Each path below is one point turned by a fixed rotation once a step. After each direction that follows a path, write how fast that rotation turns it, in degrees each step (0 if it stays still).
Each turn is a multiple of 5 degrees from 10 to 175, or 0.
Each row of a path follows its step; steps can be skipped.

step 0: -.20, -.02, .08, .23, -.06, .16, .01, .16, .07, .03, .17, -.02, -.15, .03, -.12, .07, .19, -.02, .01, .10, -.09, .10, -.09, -.02, -.05, -.20, .02, .05, -.03, .06, -.12, .21, -.19, .08, -.02, .03, .08, .02, .02, -.10, -.09, -.15, -.18, -.34, .05, .01, -.10, -.25, -.06, -.11, -.13, -.08
step 2: -.22, -.05, -.10, -.10, -.20, .21, -.02, .00, .09, -.04, .19, -.12, .03, .01, -.05, .21, .18, .16, -.04, -.08, -.18, .06, .02, -.04, .13, -.24, .14, .06, -.28, .08, .01, .02, -.30, .12, .02, -.04, .08, -.12, .00, .02, -.03, -.07, .09, -.02, -.15, -.05, .10, .04, .16, .07, -.06, .02
step 3: -.21, .01, .07, .12, -.12, -.02, .18, -.01, -.09, .00, .06, -.25, .07, .10, -.03, .02, .16, -.09, .09, .10, .18, .08, .03, .20, .18, -.15, -.01, -.23, .05, .06, -.02, .00, .00, .28, -.11, -.17, .08, -.07, -.03, .02, -.09, .06, -.05, -.26, .08, .06, .10, -.20, -.14, -.02, .11, .08
step 5: -.23, .07, .04, -.04, -.08, .20, .30, .04, .00, -.06, .07, -.01, -.05, .18, -.05, .03, .24, .02, .21, -.03, -.11, .06, -.08, -.06, .16, -.02, .13, -.05, -.21, .12, -.02, .13, .02, -.07, -.07, -.04, .08, .00, -.04, -.31, -.07, -.25, .16, -.14, .10, .09, .09, -.01, -.11, .03, .03, -.04
step 6: -.18, -.13, .01, .09, -.20, .20, .16, .00, -.30, .07, .04, .03, .05, .22, -.02, -.08, -.15, -.02, .14, .12, .05, .15, .07, .17, .04, .07, .05, .00, -.05, .18, -.05, -.07, .16, -.12, .05, -.17, .07, .07, .02, .24, -.01, .14, -.11, .01, -.03, .08, .13, -.12, -.03, .01, .25, .01
step 7: -.15, .05, -.23, .08, -.08, .18, .10, -.04, .08, -.06, .17, .15, -.10, .08, .05, .04, -.02, .00, -.04, .05, -.04, .07, -.12, -.27, .12, .13, .14, -.13, -.07, .00, -.14, -.06, -.17, -.16, .07, -.17, .15, -.04, -.17, .00, .01, -.10, .10, -.11, -.21, -.17, .14, -.01, .15, .20, .02, -.15
step 11: -.07, -.03, .02, .22, -.01, .14, -.09, .06, -.28, .07, .06, -.15, .01, .04, .07, .04, -.15, .10, .12, .16, -.33, .07, .21, .22, .12, -.10, -.08, .01, -.02, -.03, -.18, .00, -.17, .10, -.11, .02, .09, -.04, .04, .18, -.13, .13, -.05, -.15, -.05, .05, .11, -.14, -.12, -.05, .03, -.03
step 15: -.25, .07, .00, -.04, -.06, .21, .05, .03, .17, .03, .20, -.08, .15, .06, -.21, -.09, .17, -.19, .12, .14, .10, .04, .06, -.14, .07, -.03, .11, .05, .10, .15, .00, -.02, -.04, .13, .23, -.25, .11, -.23, -.10, -.01, .01, .02, .14, -.13, -.08, .03, .03, .00, -.01, .01, .05, -.19
step 16: -.16, .17, -.02, .08, -.13, .08, .14, -.26, -.05, -.05, .04, -.17, .16, .07, .14, -.02, .05, .10, .17, -.04, -.16, .14, .02, -.02, .06, .07, -.19, .02, -.27, .11, -.22, -.07, -.01, .01, -.13, .01, -.06, -.12, .13, .06, -.11, .13, .07, -.14, .04, .01, .15, -.16, .06, .08, .22, -.14
step 17: -.12, -.03, -.04, .02, -.22, .15, .24, .17, .07, .16, .23, .02, .00, .13, -.12, .15, .10, -.10, -.07, .09, .02, .29, -.17, -.24, -.09, -.11, .05, -.07, .02, .14, .09, -.03, -.06, -.16, .00, -.03, .04, .10, .11, -.01, -.01, -.01, -.16, -.19, .05, .07, .17, -.16, .05, -.03, .02, -.03
Directions:
-.02, .05, .02, -.02, -.02, .04, .09, -.03, .02, -.03, -.01, .02, -.07, .02, .05, -.06, -.03, -.01, .04, .02, .01, -.10, .06, -.04, .00, .03, .03, .01, .02, .06, .01, -.05, .04, .03, .05, .02, .04, .00, .03, -.06, -.04, .03, .00, .02, -.04, .01, .02, .00, .00, -.05, .03, .05 -> 40
-.01, .01, .04, .00, -.07, -.01, -.01, .01, -.05, .03, -.01, .06, -.08, .03, -.04, -.04, -.05, .02, -.02, -.04, .03, .02, -.03, .05, .03, -.05, .00, .05, -.01, -.02, .04, .05, .03, .00, .00, -.03, -.03, -.02, .05, -.03, .00, -.02, .07, -.01, -.02, .04, .04, .08, .04, -.06, -.03, -.06 -> 85
.00, .03, .03, .02, .01, -.02, .06, .00, -.02, .06, -.04, .02, .04, .02, -.02, .06, -.03, -.02, -.03, .03, .11, .02, .07, -.06, -.02, -.01, .01, .02, .01, .01, -.04, -.05, .00, .01, .05, -.02, .01, .04, -.04, .07, .02, -.02, .04, .01, -.01, -.06, -.03, .04, .00, -.03, -.06, -.04 -> 130
-.02, .04, .04, -.05, -.01, -.03, .01, .10, .04, -.03, .08, -.03, -.05, -.02, .00, .00, .02, .03, -.05, -.01, .00, .04, .02, -.08, .08, .01, .07, -.01, .03, .00, .02, .02, -.02, -.01, .03, .02, .01, .02, .02, -.02, .05, -.08, -.04, .03, -.01, .00, -.02, -.01, .04, .02, .00, -.03 -> 145
.02, .03, -.01, .03, -.02, .02, -.01, .03, .00, -.09, .04, .03, -.01, -.02, .04, -.01, -.06, .05, -.05, .00, .03, .03, -.06, -.02, -.06, .01, -.01, .05, .01, -.05, -.07, .01, .01, -.09, .04, .02, .08, .05, .01, -.01, -.03, .07, -.03, -.05, .01, .02, -.02, .03, -.03, .00, -.02, .00 -> 35
.03, -.02, -.01, -.08, .02, -.03, .01, -.01, .03, .01, .06, .02, .00, .00, .05, -.08, -.01, .01, .05, .04, .04, .05, -.02, .04, -.02, -.06, .02, .00, -.08, .04, -.01, .04, .01, -.02, .02, .02, -.01, -.03, .01, .07, -.01, -.01, .00, .02, .02, -.08, -.04, -.03, .04, -.07, .00, .04 -> 170
.07, .01, -.08, .06, .02, .01, -.01, .02, .10, .02, -.04, -.01, -.08, .04, .04, .01, .00, -.03, -.05, .10, -.02, .05, .00, .03, .02, .03, .02, -.04, .01, .02, -.04, .06, .04, .08, .00, -.01, .02, .01, .00, .02, .00, .02, .02, .00, -.02, .02, -.01, .02, -.01, -.02, .00, -.04 -> 100
